In the data rows, the value 128 means zero.
Some points:
tensor([119, 115, 131,  90, 124, 102, 153,  99, 173, 142, 137, 127,  77, 144,
        118, 129, 174, 136, 124, 124, 152, 118, 154, 130, 188, 134, 169, 119,
        255, 170, 154, 118, 202, 179, 127, 109, 155,  93, 121, 119, 153, 117,
        162])
tensor([126, 138,  93,  63, 122, 159, 116, 107, 163, 154, 172, 114, 128, 113,
        174, 110, 192, 114, 150, 116, 132,  83,   0, 159, 166,  91, 111, 110,
        102, 153, 141,  87, 108, 148, 102, 118, 115, 152, 113, 146, 141, 140,
        128])
tensor([101, 126, 117, 142, 172, 151, 113, 140, 111,  69, 124, 116, 135,  99,
        117,  81, 192, 135,  83, 131, 133, 108,  66,  95,   7, 100, 109,  84,
        175,  92, 136, 166, 112, 133,  88, 112, 178, 106, 111, 114,  76, 119,
        150])
tensor([ 85, 107, 147, 132, 155, 141, 100,  62, 121,  96, 159, 139, 157, 153,
        144, 123,  99, 127,  50, 142, 105, 110, 181,  91,  71, 140, 111, 115,
         69, 105, 146,  98, 121, 147, 174, 120, 104, 136, 131, 128, 168, 156,
        190])
tensor([ 65, 131,  78,  78,  83, 176, 136, 230,  92, 141, 145, 134, 101,  84,
        140, 146,  74, 100,  95, 133, 101, 173, 145, 104, 114, 148, 125, 147,
        170,  89, 149, 141, 111, 150, 125, 191, 148, 170, 158, 159, 134, 152,
        130])
tensor([123, 117,  80,  99, 201, 141, 142, 119, 101, 155, 149, 125, 184,  75,
        206, 137, 191,  76, 116, 112, 159, 144, 112, 107,  68,  70, 137, 144,
        192, 122, 115, 166,  95, 138, 120, 140,  73,  85, 108, 121, 195,  83,
        104])
tensor([107, 138, 146, 165, 161, 105, 170, 174,  68, 153,  92, 125, 115, 119,
        120, 172, 158, 103, 156, 148, 100,  73, 112,  95, 136, 119, 110, 109,
        131, 115, 116, 100, 129, 178,  97, 159, 101,  63,  55, 142, 121, 119,
        220])
tensor([134, 124, 169,  76, 197, 145, 126, 176, 103, 117, 128, 135,  94,  97,
        122, 148, 107, 110, 138, 142, 170,  94, 133, 164, 136, 107, 120, 198,
         77, 113, 179, 112, 114, 116, 128,  94, 126,  70, 130,  77, 115, 169,
         97])
tensor([ 57, 130, 187, 117,  98, 146,  99,  81, 124, 103,  34, 129, 113,  99,
        131, 112,  93, 149, 166, 114, 134, 119, 155, 157,  87,  92, 133, 203,
         95, 104, 146, 137, 124, 186, 121, 154, 132, 153,  99, 127, 167,  79,
        108])
tensor([ 97, 113,  94, 168, 145, 140, 112, 126, 130, 208, 136, 100, 134, 128,
         97, 128, 188, 137, 161, 132,  90, 138, 126, 150, 123, 144, 105, 140,
         75,  80, 107, 205, 196, 155, 113,  75, 144,  99, 168, 144, 179, 133,
        149])
tensor([155, 148, 177, 171, 118, 194, 156, 119, 144, 125, 139, 144, 122,  72,
        102, 103, 204, 131,  81,  83, 167, 115, 107, 155, 155, 151, 143, 103,
        112, 138, 114, 168, 122, 134, 144, 157, 103,  99, 132, 161, 129, 129,
        134])
tensor([150, 122, 153, 119, 185, 119, 163, 175, 149, 154, 117, 110, 114, 102,
        128, 100,  58, 109, 149, 130, 129, 157, 176, 163, 107, 112, 120, 105,
         81, 188,  95, 122, 105, 164, 136, 137, 148, 170, 121, 154, 173,  86,
        173])
tensor([100, 129, 142, 172, 153, 132, 143, 133, 125, 181, 151, 131, 111, 128,
        138, 112, 151, 131,  99, 107, 158, 135, 148, 106, 143, 136, 165,  97,
         74, 121, 126,  89, 202, 118,  71, 187,  97, 175,  87,  96, 150, 145,
        101])
tensor([165, 141, 109, 101, 121, 109, 163,  28, 112, 118, 169, 113, 116, 161,
        130, 127, 164,  59,  95,  96,  71, 127, 134, 151,  73, 103,  94, 172,
         70, 114, 127, 122, 185, 110, 152, 152, 175, 112,  87, 107,  63, 116,
        118])
tensor([129, 155, 109, 139, 151, 132, 167, 132, 138,  69, 187, 104, 150, 136,
        132, 132,   5, 103, 134, 141, 139,  48, 119,  72, 103, 119, 144, 161,
        120,  95, 102, 195, 183, 178, 102, 155, 138,  97, 112, 157, 126, 164,
        136])
tensor([114, 118,  77, 191, 153, 112,  54, 127, 145, 112, 156, 122,  78, 115,
        141,  78,  94,  96, 131, 109, 184, 130,  97, 107, 203,  72, 124, 129,
        114,  87, 187, 174, 120, 131, 160, 134, 111, 138, 141, 135,  96,  86,
        151])
tensor([ 84, 126, 132, 150, 151, 120, 154, 161,  82, 139, 154, 104, 134, 171,
        130, 110,  71, 134,  77,  88, 104, 129,  93, 175, 135,  86, 104, 171,
        175, 141,  94, 141, 142, 111, 130,  87,  18, 152, 102, 139, 108, 140,
        148])
tensor([145, 113,  80, 163, 108, 162, 137, 108, 155, 132, 173,  99, 168, 171,
        107, 134, 112, 206, 144, 177, 137, 157, 133, 123, 164, 134, 137, 169,
        110, 129, 153, 137,  79, 114, 121, 116, 117, 116,  93, 139, 130,  97,
        116])
tensor([114, 121,  40, 135, 157, 148, 166, 205, 178, 127, 105, 136, 117, 166,
         94, 114, 196, 112,  98, 103, 201, 114,  62,  85,   4, 102, 110, 168,
        153, 102, 117,  87, 142, 142, 145, 126, 109, 148, 130, 194, 144, 129,
        138])
tensor([107, 121, 127, 111, 194, 158, 159,  86,  93,  84,  94, 145, 140,  96,
        121, 150,  97, 111, 137, 136, 121, 175,  65,  75, 146, 167, 130,  90,
         85, 116,  98, 115, 184, 134, 165,  61, 132, 129, 113, 164,  71,  81,
         93])
tensor([ 81, 145, 153, 157, 155, 130, 103, 187, 111,  60, 162, 131, 153, 154,
        132, 137, 219, 145, 120,  72, 122, 142, 151,  84, 161,  98, 138, 164,
        105, 166,  54, 141, 130, 155, 137,  98, 221, 164,  95, 147, 167, 166,
        149])
tensor([124, 112, 125, 121,  96,  90, 113, 178,  74, 175, 132, 121, 157, 196,
        115, 125, 106,  52, 102,  96, 143,  80,  93,  97,  94, 204, 152, 129,
        117, 117, 118, 145,  90, 135, 151, 110, 156, 146,  81, 114, 148,  75,
        105])
tensor([ 76, 157,  91, 160, 153, 168, 134, 125, 183, 131,  96, 147, 130, 156,
        144, 138,  72, 100, 115,  82,  95, 133,  79, 109, 146, 150, 117, 140,
        133, 122,  96, 128,  84, 100, 114, 130, 176,  84, 127,  72, 141, 118,
        170])
tensor([159, 132,  50, 141, 117, 100, 118,  97, 110, 101,  74, 122, 150, 100,
         95, 149, 133, 142, 149, 112, 135,  75, 219, 130, 170, 125, 123, 125,
        153,  94,  70, 134,  88, 135, 143, 135,  99, 194, 172,  99,  98, 184,
        114])
Along one direction, these points spread out more than along any other. Take the direction at right angles to it along which they spread out most. Then take the direction at right angles to both along which they spread out most. Go by this last direction. For each point below, how far along it does it lie, from 0 to 99? The average is 50, and the first point in the table lies past the average. One standard deviation of the points above along it is 16.
tensor([165, 141, 109, 101, 121, 109, 163,  28, 112, 118, 169, 113, 116, 161,
        130, 127, 164,  59,  95,  96,  71, 127, 134, 151,  73, 103,  94, 172,
         70, 114, 127, 122, 185, 110, 152, 152, 175, 112,  87, 107,  63, 116,
        118]) 2
tensor([159, 132,  50, 141, 117, 100, 118,  97, 110, 101,  74, 122, 150, 100,
         95, 149, 133, 142, 149, 112, 135,  75, 219, 130, 170, 125, 123, 125,
        153,  94,  70, 134,  88, 135, 143, 135,  99, 194, 172,  99,  98, 184,
        114]) 67
tensor([ 65, 131,  78,  78,  83, 176, 136, 230,  92, 141, 145, 134, 101,  84,
        140, 146,  74, 100,  95, 133, 101, 173, 145, 104, 114, 148, 125, 147,
        170,  89, 149, 141, 111, 150, 125, 191, 148, 170, 158, 159, 134, 152,
        130]) 84
tensor([119, 115, 131,  90, 124, 102, 153,  99, 173, 142, 137, 127,  77, 144,
        118, 129, 174, 136, 124, 124, 152, 118, 154, 130, 188, 134, 169, 119,
        255, 170, 154, 118, 202, 179, 127, 109, 155,  93, 121, 119, 153, 117,
        162]) 67
tensor([155, 148, 177, 171, 118, 194, 156, 119, 144, 125, 139, 144, 122,  72,
        102, 103, 204, 131,  81,  83, 167, 115, 107, 155, 155, 151, 143, 103,
        112, 138, 114, 168, 122, 134, 144, 157, 103,  99, 132, 161, 129, 129,
        134]) 50
tensor([134, 124, 169,  76, 197, 145, 126, 176, 103, 117, 128, 135,  94,  97,
        122, 148, 107, 110, 138, 142, 170,  94, 133, 164, 136, 107, 120, 198,
         77, 113, 179, 112, 114, 116, 128,  94, 126,  70, 130,  77, 115, 169,
         97]) 45
tensor([129, 155, 109, 139, 151, 132, 167, 132, 138,  69, 187, 104, 150, 136,
        132, 132,   5, 103, 134, 141, 139,  48, 119,  72, 103, 119, 144, 161,
        120,  95, 102, 195, 183, 178, 102, 155, 138,  97, 112, 157, 126, 164,
        136]) 44
tensor([145, 113,  80, 163, 108, 162, 137, 108, 155, 132, 173,  99, 168, 171,
        107, 134, 112, 206, 144, 177, 137, 157, 133, 123, 164, 134, 137, 169,
        110, 129, 153, 137,  79, 114, 121, 116, 117, 116,  93, 139, 130,  97,
        116]) 55
tensor([114, 121,  40, 135, 157, 148, 166, 205, 178, 127, 105, 136, 117, 166,
         94, 114, 196, 112,  98, 103, 201, 114,  62,  85,   4, 102, 110, 168,
        153, 102, 117,  87, 142, 142, 145, 126, 109, 148, 130, 194, 144, 129,
        138]) 62
tensor([107, 138, 146, 165, 161, 105, 170, 174,  68, 153,  92, 125, 115, 119,
        120, 172, 158, 103, 156, 148, 100,  73, 112,  95, 136, 119, 110, 109,
        131, 115, 116, 100, 129, 178,  97, 159, 101,  63,  55, 142, 121, 119,
        220]) 53
